One turn sends every row of this set to another row. A few are shown first. Where does it send the rows asked after them?
Q_672: [-15   2  -9   8  11  -9  -5  -5  11  10   1  -4 -22   0  -2   5   1   7
 -28  11  24  22 -24 -10  -3  10  -3 -11  -3 -16]
Q_316: [  3   4  17  -1  11   5  -1   9   5 -17  10 -22  10 -24 -23 -12  12  -5
  19  19  -6 -13   8 -23   3  19  21   6  11   2]
Q_450: [ -7  -3  -7 -17  -7  -5 -12  -2   4   7  12  -4  14 -21   5 -13 -12 -10
 -42   1 -33 -17  15  -6   8  -2   1  -9   4  -2]
Q_489: [  7  14  10  14   1  11   0  12  -4 -30   6 -14  13 -10 -19 -13  17  -3
  23  18  -2 -20   5 -21  -3   2  13  -3  13   2]
Q_815: [-13  -4   7 -10  13  13 -11  -9   9  23  16   7   1 -13  45  16   0  10
   8  17  -3   3  10 -13   7   0  14   3  23  -5]
Q_401: [ -2  -5  14 -12  14   9  -9 -13  14  25   4   5  14 -10  40  24  -2   0
   1  27   5   2  10 -11  -3  -4   8  19  16   4]
Q_122: [ 24  10   7  21  16   2 -28   9  -2  -9   6  18   9   9  -1   3  -9  13
   9  -7  -9   5  -2   4  -6  17  -7 -14   3  20]
Q_389: [  2 -32  21   6  -8 -15  13  10 -13  17   4 -12  15 -11  -3 -11 -15  -7
   7  -9   4  22  20   0   0 -14  -4   0   3 -20]
Q_31: [ -1   6   9  10   6  11   0  12   0 -23  15 -18   7 -18 -19 -18  15   2
  24  13  -9 -13   7 -20   1  14  18  -6  16  -5]
Q_211: [  0  13   7 -13  18 -14  14  14  13   3   8  18 -12 -13   7  15   6 -19
  12  -3   8  -8  30  -2  -3   7  -4  20 -23  11]
Q_833: [  0   5   8   1   3  18 -10 -11   8   9   1  18  16   5  43  21   0   2
   2  25  10  -6   2  -6  -7 -22   3  10  16   4]
Q_987: [-10   1 -11  -8 -14   0 -13   1  -2  -1  13   4  12 -15  12 -19  -8  -4
 -38  -3 -35 -18  12   0   6  -8   0 -16   8  -6]
Q_608: [  7 -27  23   9  -8 -14  12  12 -13  12  -3 -11  18  -6  -3  -8 -18 -13
   7  -6   7  18  17   4 -10 -24  -7   4  -2 -15]
Q_506: [-19   6   1  -2 -54  -1  16   0   2  15  11  -1 -10 -20  -2  -3   0 -15
   5   5   1 -12 -10  -3   9  10  12  -1  -3 -21]
Q_768: [-10   9   6  -1 -53  -4  14  -1   2  10  -1   1   3 -15  -4   6  -5 -21
  -4  15   9 -15 -14  -1   1   2   9  10  -8 -12]
Q_143: [-14   4  -9   7  14  -7  -5  -5  13   9  -3  -3 -18   2  -4  10  -1   4
 -33  13  27  19 -22  -9  -6  12  -3  -6  -5 -14]
Q_362: [ 18   0  13   8  28  -6 -28   5   3   4  11   8   4  -3  -5   7 -12  13
   7  -9 -11  12   4   0   0  34  -1  -5   2  20]
Q_688: [ 27   6  11  12  22  -2 -28   5   3  -3   0  12  13   4  -4  11 -11   4
   1  -3  -8   8  -1   1 -10  23  -8  -1   0  25]
Q_271: [  6 -22  18  17 -13  -9  12  14 -16   7   0  -4  18  -2   0 -11 -15  -8
  10 -10   8  15  14   5  -8 -31  -7  -2  -1 -18]
Q_195: [ 17   7   6  18  21   2 -29   8  -3  -2  14  13   1   1   0  -1  -9  17
  12 -11 -14  10   2   2   1  30  -2 -14   7  14]
Q_61: [-16   7 -12  12   7  -4  -4  -4   9   9  -1   1 -22   5  -2   5   0   9
 -27  11  25  19 -25  -8  -2   8  -2 -14  -1 -14]
Q_932: [  0 -27  16  14 -12 -10  11  11 -18  13   5  -9   9  -6   0 -17 -14  -2
   9 -11   3  17  18   4   0 -20  -4 -10   6 -23]
Q_652: [ -2   3 -10  -6 -16  -1 -10   1  -1  -7   7   7  16  -7   8 -17  -9 -10
 -41   2 -29 -21   9   1   0 -17  -5 -11   7  -4]
Q_364: [ 12   9  17   7   8   8   1  11   3 -23   2 -19  15 -15 -23  -6  15 -10
  16  22  -1 -18   3 -23  -7  11  15  10   7   8]
Q_146: [  0  22   3  -1  11  -7  12  13   4 -10   4  30 -13  -1  12  10  13 -14
  14  -5  13 -16  22   2  -7 -10  -8  14 -21   8]
Q_996: [  0   0  -3 -14 -12  -8 -12  -3   4   0   1   3  21 -14   5 -11 -10 -14
 -49   4 -30 -19   8  -3  -2  -9   0  -2   1   2]
Q_956: [-16  12   2   3 -54   3  17   1  -2   8   8   5  -3 -14  -1  -3   1 -15
   3   9   6 -16 -14  -1   4   1  10   0  -4 -17]
Q_191: [-11  11   2 -10  18 -11  12  12   8   4  19  18 -24 -17  13   5  12  -5
  21 -12   2  -5  31  -1   9  14   0   5 -16   1]
Q_44: [ -9  22  -5   0   9  -5  15  13   1  -8  13  28 -24  -5  17   0  14  -4
  24 -13   5 -12  26   4   3  -2  -3  -2 -15  -2]
Q_882: [-11   5   2   3   2  21 -10  -9   2  14  11  16   1   2  47  12   2  15
  14  19   2  -4   5  -7   2 -15   6  -6  23  -8]
Q_717: [-11   3   9  -8 -52  -6  17  -2   5  18   5  -4  -1 -25  -7   1  -5 -19
  -3   9   4 -12  -8  -5   6  15  12  10  -7 -16]
Q_511: [-12   4  -9  11   8  -6  -5  -3  10   8  -5  -2 -19   4  -1   6   0   5
 -29  15  27  18 -24  -8  -7   6  -5 -10  -2 -13]

Q_364 -> Q_316
Q_768 -> Q_717
And these:
Q_987 -> Q_652
Q_44 -> Q_146
Q_932 -> Q_271
Q_195 -> Q_122
Q_401 -> Q_815

One turn sends every row of this set to another row. A few are shown first. Where does it send the rows asked after them?
Q_579: [ 28   4 -11  30  10  14  16 -14   8  -2 -17 -30 -18   3  37  -3 -11  26
 -19  -6]
Q_166: [ 61  35  -9  17  -5   6  20  -6  12 -24 -23 -18 -33  11  -1   5  -3  41
  18 -14]
Q_581: [ 15 -22  -5   6  -6  -9  11  -4  28   6 -26   0 -27   1  -5  -1  -9  43
  25  -1]
Q_422: [ 35  18  -2  10  -5  14  19 -23   1 -10 -12 -47  -1   7  12  11 -16  20
  -1 -14]
Q_883: [ -9  28  -8  17  -5   2   6   7  10  15  -1  -3 -21  -6  27   7 -26  22
  23  -8]
Q_218: [ -9  37 -30  15  -7  -2   7 -40  18   4 -19 -16 -26  -4   3   1 -10  13
  11  -9]
Q_325: [  5  48 -20  15  24  -6   6 -18  11  -1 -10  -3 -30  15  21   1 -15   6
  19  -1]
Q_153: [ 67  -8   1   8  -1  -4  16 -15  20 -13 -22 -14 -18   6  30   3 -10  34
  20 -14]
Q_423: [ 16  10  12 -15 -14  -4  15  -4  30   0 -25 -16 -12  -9   1 -22  -6  39
  27  15]
Q_766: [  9  40  -1 -19  -3   8  11  -4  40 -32 -22  -7 -30   8  15  -4   0  23
  26 -14]
Q_663: [ 55  17  14  18  -9 -14  32  -6  20   6 -19 -10 -19 -10  28 -18   1  22
   9  -4]
Q_400: [ 11  19 -27  -5   7  17   6 -15  35 -22 -30   1 -29   6  30  17   7  37
  34 -14]
Q_866: [  6  31   0 -11  -5  19   8   1  13 -10 -39 -28 -25   8  15   0  -6  34
  28  21]
Q_262: [ 32  11 -18  28   6   0  22  -3   2  26 -17 -20 -25   2  27 -30  -7  29
   5 -20]
Q_851: [ 39  24  -8   9 -10   1  25 -11  -6  17 -12 -38  -8   7   1 -16 -13  22
  21 -29]
Q_487: [ 19  14 -17  12  -3  -5  -5 -21  38   8   7 -17 -21  30  15   4   9   8
  15  -1]
Q_773: [  6  32 -23 -15  -9  14  19  -4   1   4 -32 -18 -31  -7  11 -23  13  28
  31  -4]
Q_925: [  5  -1 -17  10   3  14   3   0  11  -3 -40 -11 -40  16   8  20  -7  37
  26   5]
Q_825: [ 16   2   6  -5  -9   0  34 -16  18  10   1 -23 -26 -12  24  22   6   7
  27   3]
Q_828: [ 18   7   4   8   2   2  29   1  22 -17 -13   1 -32 -15  19 -32   0  38
  10   9]
Q_155: [ 33  51   1   2 -15   6  20  -9  -2   7 -42 -24 -22 -14  24  -6  -1  17
   8 -18]
Q_152: [ 35  23 -35   7 -14 -14  -5 -21  29   3 -32 -21 -21  -1  19 -14   4  42
 -11  -6]
Q_224: [ 13  22  -1 -13  -7 -32  17 -14  40 -19 -19  -8 -36   6  14 -15  -9  31
  32 -12]
Q_8: [ 14   1 -25  -1   1 -22  12 -25  36 -10 -24   1 -34   3  30   5  -3  45
  39 -12]
Q_997: [  8  10 -27 -12 -13   2  -6 -15  -2  -5 -20 -27 -19  24   5  20  -3  33
  30 -11]
Q_119: [ 28  16 -15   9  24  -2  17 -19  20   7  -1   6 -32  16   4  13   6   1
  26 -18]
Q_535: [ 11  45   2  -7  20 -14   4 -34  12   1 -10 -10 -16 -15  32  -1 -13  26
  12  -1]
Q_910: [ 43  18  22   8  12   2   9 -13  22   2   9  -8 -33   7  30   3  11  37
  28  -8]
Q_318: [ 45  20 -24  11  -8   7  19 -28  21 -18 -37 -18 -31 -16   3   6   6  40
  -7 -15]
Q_95: [ 10  14 -14  19  -8   5  31  -3  18  10   6  -6 -17   1  12  12 -12   7
  41   1]
Q_374: [ -1  17  12  -7  -6  -3   8  -6  10  14  -6 -20 -30 -19  40  16  -7  22
   8  -6]
Q_687: [ 20 -15   1  10  -2 -11   4 -10  19 -25  -2  -8 -19  15  13  11 -15  43
  10   3]
Q_716: [ 19  39 -31   5 -15   6   4 -10  13  -5 -48 -20 -21   2  18 -20 -21  11
   5 -19]
Q_914: [ 41  22   4   4  -5  -7  23 -18  10 -14 -42 -16 -29 -24  30 -21 -21  34
   4 -16]
Q_729: [ 52  39 -20  12 -10 -15  -4   2  21  -2 -19 -21 -23  26  16 -17  -5  43
  14  -6]
Q_909: [ 22  31 -28  20 -16   7  -2 -16   2   5 -37 -19  -9  12  17  25 -15  16
   5 -21]
Q_426: [ 34  13   7 -13  19  -9  14 -36  21   8   0  -2 -17 -14  16  10   7  21
  19 -18]
Q_954: [ 45   8 -33  10 -10   9  -3  -7  22  -4 -27 -17 -10  33  17   4 -10  11
  21 -17]
Q_62: [ 16  41   8  10   8   4  21 -32   2  -3 -18  -9 -39 -28  17   0  -8  43
  25 -17]
Q_260: [ 45  -2 -15  36  -9 -13  10 -12  25   4 -15  -4  -6  16  22  13 -12  20
   5  -7]

Q_828 -> Q_62
Q_155 -> Q_716
Q_729 -> Q_579
And these:
Q_95 -> Q_8
Q_581 -> Q_426

One turn sends every row of this set to another row. A few are shown first. Where does it send the rows asked after them?
Q_712: [-13  29   7  -5 -18  -6 -21   1  13   8  15   8   5   7 -15  17]
Q_303: [  3  10   5  17  -1 -23  23   4  24 -14   2  10   7   0   1 -28]
Q_87: [ 10  11  30  -7  17  12  12  -8   7  -6  -3   1  29 -23   8 -24]
Q_921: [-28   4 -12  34  -7 -15  14 -20  -4  -3   5   1   5   2 -10 -14]
Q_545: [-13  25   9   2 -21  -8 -25   0  16  14  22   2  -9 -15 -11   3]
Q_226: [-14   9  19   3   2  -6 -17  -3  24  12  -7   4   3 -37  14  17]
Q_453: [-17  14  14   3  -8  -1 -21  -4  17  25 -11   6  -2 -34 -11  17]
Q_314: [-19  17  -1  27   0  -6  10 -16   3 -25 -22 -14  21   5   1   7]
Q_121: [-10  10  21  -1   6   0 -10  -1  23   8 -14  11  21 -17  13  29]
Q_285: [-15  17  11   2   0 -19 -12  11  29   0   1  -5  18  -1   9  29]
Q_734: [-12  17  17  -5 -12   8 -23 -11   7  21   8  13  -5 -26  -8   5]
Q_151: [-18  -1   9  16  -2  10  10 -19 -17   6   5 -24  30 -21 -14  -8]
Q_676: [ 13  15  28  -2   7   8  19  -6   9  -6 -12 -12  35 -24   1  -7]
Q_831: [-13  19  15  -5 -14   5 -23  -9   9  21  13  16  -7 -27  -6   4]
Q_719: [-25   8 -12  14   4  -2   4 -11   2 -15 -27 -18  17  -5  10  -1]
Q_49: [-25  12  -5   8  -8   6   3 -26 -22  18  -3 -25  16 -20  -8  -5]
Q_47: [  0  10  35  12  -7   6  16 -18  -2   4  10 -19  29   6  -9 -18]
Q_900: [ -9  27  15  -4  -7  -9 -14   3  21  -1  20   7  14   6  14  23]
Q_691: [  5  20  10   1   8 -12  11  -6   4   8  29   5  12 -31   4 -31]
Q_419: [-14   6  22   1   4  -5 -15  -2  25  11  -5   4   6 -35  15  16]
Q_588: [  2  29  23  11 -14   3  14 -26 -11   4  11 -15  27   7 -12  -6]
Q_632: [-25   1   0  22  -1   8   7 -13  -3 -20 -18 -16  25   1  -5  -7]
Q_826: [-12  30  11  -4 -17  -5 -18   0  13   9  15   6  11  10 -12  22]
Q_860: [-15  29   6   1 -20  -8 -27  -3  13  12  20   0  -7 -14 -10   9]
Q_733: [ 10  18   5  -4   2 -21  19   6  25  -6  -7   6  11   3  17 -23]
Q_468: [ 11  25  14   1  -3 -10  20 -11   0  13  20   4  12 -36  -8 -26]
Q_694: [-15  11 -14  21   9 -24   3   2  15 -10  -9 -11   0 -33  -4 -19]
Q_243: [-22  24 -15  30 -12 -22  11 -20  -6  -4  11  -2  -3  -9  -8 -12]
Q_6: [ -4  21  22   4 -11   4   8 -21  -2   8  -5 -27  25  16   3  -8]
Q_936: [-25  19 -17  29  -6 -28   5 -15  -2   2   4 -11   7  -1 -20  -9]
Q_915: [ 10   2  22   0   4   1  19   6  12  -3   1 -16  33 -23  -5 -22]
Q_454: [-21  12   4  20   2  -5   6 -18   4 -10 -31 -14  23   6 -15   4]
Q_650: [ 12  23  13  -7  -9 -16  18 -10   2  28  17   0  12 -13  -3 -26]
Q_930: [ -1  20   8  18  10 -32  13  -2  24 -13   9  -1   4  -5  18 -23]
Q_889: [-18  12   5   5   2  13   5 -20 -18  10 -11 -11  30 -21 -28  -3]
Q_132: [  8  11  19 -15   3   7  15  -3   4  11 -15 -21  34 -28   3 -13]
Q_638: [-20  20 -20  19  -9 -24  10 -19   1   2   4   1  -3  10   6 -14]
Q_491: [  0  21  29   2  -1   5  13 -25 -12  11   7  -1  34   8  -8  -9]
Q_305: [-14  10  20  -2   8  -3  -7   0  23   8 -11   9  22 -15  10  33]
Q_60: [-17  -4 -20  19   6 -17  17   3   9  -9  -4   7  11 -24  -6 -20]
Q_853: [ 10  28   9  11   0 -24  22  -3  21 -13  10   8  10   0  11 -20]
Q_699: [-20   8  12   6  -6  -3 -17  -6  16  21 -11   4  -4 -35 -11  16]
Q_536: [ -9  11 -13  18   9 -18  15  -2  12 -14 -12   7   4 -40   6 -13]
Q_483: [  7   9  14   8  -2 -19  26  -3  10  15  21   4  15 -23 -10 -31]
Q_352: [-10  24  17  -7  -8  -4 -15   3  19  -3  21   5  14   8  10  20]
Q_827: [-18  13   2  16  -3  12   8 -25 -15   3  -9 -19  22 -33 -17   1]
Q_744: [-13   8 -23   3   4 -20  13   0   8   7  -5   9   2 -36   6 -20]
Q_785: [-14  18  15   5  -3 -15 -13   6  27   4  -3  -4  17  -3   9  32]

Q_691 -> Q_936
Q_49 -> Q_650
And these:
Q_468 -> Q_243
Q_47 -> Q_303
Q_352 -> Q_285

